Each row is where one point has got to under a steady rotation. How many ticks took it there?
The counts run from 0 to 116.
[140 169 123  96 103 132 149 151 118 120 157 147 167 125 117 116 120 135
 124 152  94 183 184 104 118 132 175 144 134 131 158 113  86 141 159 169
  83 107  89 158 109 131 137 164 119 166 103 147 144 103 148 132 137  92
 119] : 77
[131 131 114 148 128 113  95 108  83 112  89 119 118  92  91 102  62 138
 105 168 110 116 119 144 139  97  91  86 166  91  99 124 135  79 116  83
 128 125 202 126 138 150 119 107 122 115 113 149 142 107 111 145 106 150
 132] : 97
[133 115 132  98 132 127 148 126 128  95 175 155 147 164 167 145 158 103
 137  92 103 143 159 122 103 139 146 131 122 106 191 130 128 157 147 171
  91 149  81 115 162 130 160 152 131 133 130  97 151 140 174 104 152 125
  70] : 75
[ 91 125 118 182 167 136 124 102 103 138  52 136 125 141 138 142 140 140
 109 118 126  60 119 167 110 120 112 117 113 134 134 134  88 162 124 124
 188 138 148  45 143 128 135 128 167 127  77 120 131 151  88 148 133 118
 152] : 103
[105 113 134 117 127 105 119  54  96 113 133 118 143 103 123  73 136  60
  95 119 100 111 138 147 131 170 138 104 173 141 118 140 106 159 135 140
 116 186  90 156 151 139 107 133 112 113 120  92 152 137 156  78 162 173
 128] : 0
[122 133  74 135 116 170 116 137 114 107 115 159 129 166 142 144 124 118
 139 149  92  66 153 175 100  89 116 122 127 129 158 113  95 144 127  95
 163 160 191  82 149  88 148  65 161 120 124 111 164 125 156 128 119 133
 141] : 106
[115  96 130  94 139 141 131 161 108 114  68 127  88 129 135 173  93 159
 138 124 123 138 164  95 151  98  98 108 132  92 138 124 169 112 112 148
 150  97 163 115 124 144 121 158 128 150 110 153 124  95 107 210 122 105
 146] : 21
[141  99 104 124 199  87 126 147 127 131 155 133 142 180 107 113 169 133
 190 134 124 167 146 128 136 154 161 137 140 145 165 178 141 125 127 128
  98 106 112  89 142  70 164 156 155 126 118 129 162 117 144 122  71 160
  92] : 35
[144 115 103 130  87 184 135 115 114 106 133 124 145 120 150 160 144 146
 105 108 117 124  88 119  94 119 103  65 146 101  89 115 101  91 156 113
 142 124 212 134 112 176 110 105 171 119 180 154 120 137 108 136 151 131
 142] : 57
[132  99 147 131  91 132 124  82 131 166 115 107 115 117 101 134 131 127
 152 117 140  82 106 143 160 173 126  59  97 142  64 147 123 134 129  92
 113 112  90 106 122 138 103 123 128 127 135 125 115 113  57 166 148 151
 165] : 52
[108 158 108  96  82 127 103  55 100 123 138 133 143 112 104  81  93  59
 110 166 100 126 154 143 139 171 138 119 173 148 125 139 125 150 134 108
  80 150  82 188 121 116 111 140 133 123 128 124 119 118 147 106 134 167
 124] : 1
[150 101 118 144 145 131 130  98 135 171 127 125 119  91 151 173 119 166
 132  98 141  49  90 133  93 140 109  97 107 153  78 116 117 138 107 121
 144 129 158 112 125 158 116  87 115  91 108 142 158 167  99 113 172 148
 168] : 55
[110 155 124  68 110 152 134 127 111 100 134 136  77 124 121 176 102 121
 167  92  76 128 154  99 140 108 146 100 142 126 146 108 144  83 150 121
 107 137 189 120  85 182 121  93 145 124 143 147 120 136 159 151 157 136
 127] : 65
[177  99 122 122 119  98 123 122 130 122 154 120 183 136 134 105 153 122
 119 146 158 105 111 165  98 185 133 108 114 141 120 151 137 156 136 144
  84 110 111 104 166 100 157 151 111 100 144  79 158 106 129  92 103 180
  86] : 43
[144 109 143 136 105 146 114  90 113 165 106 115 149 113 112 151 107 135
 140 142 145  98 110 124 132 169 102  62 105 125  65 139 145 119 131 132
 118  89 179 122 104 170  98 132 119 142 150 157 124  89  50 173 160 120
 135] : 53
[160  97 133  91 123 123 122  98 128 136 142 129 105 111 112  79 107 120
 142 133 174 132 157 124 151 155 108 137 165 117  86 151 121 158 106 136
  69  88  33 169 157 117 142 186 104 144 113 106 103 120 106 130 125 125
 123] : 84
[142 105 123 142  72 141 114  91 119 134 147 123 167 106  81  85 145 139
 117 176 119 123 105 155 157 155 125  92 160 128  74 145 114 101 152  92
 109 111 151 163  89 141  73  90 161 138 158 130 117 102 108 134 114 158
 151] : 49
[126 111 152 117 141 115 154 119 123 132 134 116 132  87 104 100 155 117
 115 127 114 180 147 104 185 113 159 160 186 157 133 138 111 136 151 163
  92 127  53 182 133 164 108 160 110 128  92  96 131 105 179 110 126 141
 154] : 80
[108 109 148 115 187 120 129 149 111 132  72  95 151 174 128 175 193 147
 168 122  86 129 154 130 155 134 167 130 129 139 171 154 136 163 128 112
 173 161 123  75 138 138 123 128 132 146  90 150 131 100 168 131 149 138
 139] : 111
[147 101 149  91 131  99 112 107 115 122 169 170 161 136 108  97 110 107
 173 161 137 185 118 139 141 142  79 185 153 106 169 161 165 136 126 167
  94 120 114 153 127 116  99 130 144  94 127 114 123 125 141 114 105 160
 108] : 82
[ 78 127 145 141 155 118 147 134 126 135 127 129 102 137 144 189 106 139
 131  96  69  97 123 136 126 150 142 110 104 139 162 124 122 137 142 161
 148 167 144  78 103 166 119  76 155 112  79 114 141 184 109 161 186 160
 151] : 63
[164 131 145 115 119 127 120  96 120 139 132 159 133 106 115  96  64 100
 136 174 161 150 156 122 146 153 101 136 128 122 101 143 136 162 126 158
  69  62  98 152 124 120 151 189 100 129 116 135 140 119  64 144 128  98
 125] : 85
[154 109  87 133 174 126 106  99 117 161 117 129  87 136 135 122 121 139
 163 138 137  90 102 178 123  87 109 107 135 101 115 147 105 136 115  62
 144 154 117  83 165 130 141 117 161 110 109 150 130 179  97 154 100 171
 166] : 99
[103 123 112 178 162 125  95  95  96 116  88 104  95 129  85 112  81 130
  96 152 120 102 141 136 162 131 104  87 159  89  83 119 109 120  95 106
 133 121 142 136 136 134 110 133 133 121  88 153 145 132  99 162 118 159
 168] : 96
[129 174 136  98 137 133 167 152 119 139 111 183 122 137 158 162 127 160
 174 118 125 161 135 113 102 106 126 174 147 172 178 143 115 154 137 176
 144 120 134 104  58 158 140 128 154 124  74 159 107 136 128 139 171  91
 129] : 70
[126 166 108 137 145 124 145 173 101  82  71 105 107 142 145  94 124 171
  94  97 104 156 157 108 115 105 153 129 141 158 177 121 119 125 154 158
 135 119 136 123 117 123 153 179 131 184 103 118 117  85 154 196 105 116
 130] : 29
[141  88 124 131 120 110 122 112 129 122 145 130 144  92 127  54  98 126
  78 136 133 114  70 214 108  99 100 112 104 122 107 116 134 159 147  99
 104 151  64 122 161 104 106 141 121 123 114  90 112 170 120 126  87 188
 144] : 91
[146 101 127 178 145 137 132  98 151 119 143 122 135  94 131  70 120 152
  72 137 157 154 118 146 148 103 104 121 165 110  76 109  74 128 118 136
  95 121  78 171 153 140 115 181 111 135 103 111 150 140 100 100 130 140
 170] : 88
[141 104 134 124 120 111 120 102 127 150 110 130 162 105 147 170  85 158
 137 144 166  90  90 112 104 158 106  93 112 144  84 129 140 113 128 116
 140 104 227  93 105 160 117 112  91 109 140 162 136 122  68 127 158 134
 134] : 54
[ 93 117 124 163 165 110 108  86 118 156 126 100 114  92 109 105  67 108
 105 151 111  87 116 169 142 118 119 116 112 116 105 121 122 159 109 104
 122 130 105  92 160 118 105 110  92 108  59 120 148 147  83 172 110 178
 166] : 95
[131 120 118  71 102 162 145 146 116 111  94 155 135 139 109 144 153 133
 166 141 106 109 157 112 155 104 128 170 185 170 147 160 139 132 128 125
 164 131 170 143 103 116 114  95 167 130 110 144 128  72 167 137 140 104
 161] : 113
[120 138 111  61  98 154 144 142 131 128 156 147  97 120 144 174 116 133
 180 122  95 140 139 120 111 115 157 130 136 141 179 138 133 107 155 115
 126 153 164 106  88 149 144  71 178  85 106 160 123 167 150 143 125 139
 133] : 66
[142 150  89 111 112 134  97 142  94 132  38 134 120 111 129 112 106 161
 145 135 133  99 122 145  92 104  92 101 134 110 135 137 125 133 140  72
 158 101 178  96 109 135 140 160 140 165 126 186  83 120 104 174 120 119
 109] : 101
[170 134  48  77 125 155 141 194 126  77 132 144 113 166 182 122 114 166
 150 111 121 145 150 144  98  56 102 136 135 132 180 137 122 126 141 114
 132 141 160 103 119 100 168 130 141 132 128 154 121 152 164 170  98 106
 117] : 26
[ 83 122 127 155 133 160 114 103  90 102  33 112 118 135 145 158 141 128
  93 107 112  76 134 136 141 118 102  92 159  97 121 113  93 135 102 105
 162 146 173  93 139 137 125 147 159 139 132 110 130  99 133 159 152 100
 133] : 104
[138 139 141 118 152  99 137 159 120 123 159 170 179 149 126 134 111 122
 145 162 111 208 165 137 119 135 156 183 118 141 188 149 120 136 171 185
 121 107 111 140 111 135 121 158 110 139  83 150 139 109 127 110 129 120
 104] : 78
[150 109 139 142 197  85 128 123 124 124 116 130 181 132 116 130 177 144
 124 143 175 150  92 136 130 167 117 155 171 176 143 150 126 137 109 168
 125  93 118 113 142 103 139 136 141 107 122  99 164 112 144  81 124 148
 112] : 39
[149 116  71 126 147 133  93 117  98 133 129 140 112 104 103  93  66 142
 159 154 120 112  87 184 105  82 100 114 146 115 110 135 147 118 119  62
 147 122 188  93 144 128 116 104 123  96 111 144 130 174 135 138  95 165
 141] : 98
[131  93 127 170 124 136 126  98 131 141 146  94 155  85  89 102 165 149
 103 146 126  95 103 154 157 124 159  98 155 157  69 118 100 124 144  91
 131 122 102 167 130 135  76  94 138 126 117 116 156 101 140  87 122 179
 146] : 48
[174 141 102 162 162  94 141 142 121 135  97 154 172 141 101 105 166 146
 158 157 175 155 123 126 119 144 134 159 176 172 136 188 102 144 127 153
 132  84 150 158 106  98 136 135 151 136 101 135 149 104 114  98  88 130
 141] : 38
[143 115  79  81 143 172 156 157 116  68 103 132  83 142 157 132 110 135
 125  81 116 150 145 102 128  63 104 107 173 101 136 116 113  89 136 118
 117 130 156 129 151 141 159 162 150 142 153 143 126 126 153 175 108 110
 124] : 25
[124 147 133 133 132 130 121  74 106 156 110 161 187 117 102 110 108 101
 133 191 163 153 115 134 116 121 108 147 144 104 112 169 114 117 152 133
 141 104 179 147 119 151  93 148 116 107 100 166 134 117  89  82 164 120
 144] : 6
[127  81 156 100 167 108 119  78 106 160 129 170 170  94 126 120 123 126
 124 160 176 117  94 148 106 107 102 137 151 110 109 160 130 131 136 128
 177 126 133 117 142 153  78 129 104  77 110 136 128 156 104  62 160 159
 141] : 7
[158 134  88 104  74 175 128 139 112 117 141 138 132 116 146 140 109 163
 135  94 130 100  93 159  84 112 111  89 110 130 137 114 114 107 141  94
 149 148 192 107  87 168 105  75 158 117 158 141 105 167 129 135 154 139
 130] : 58
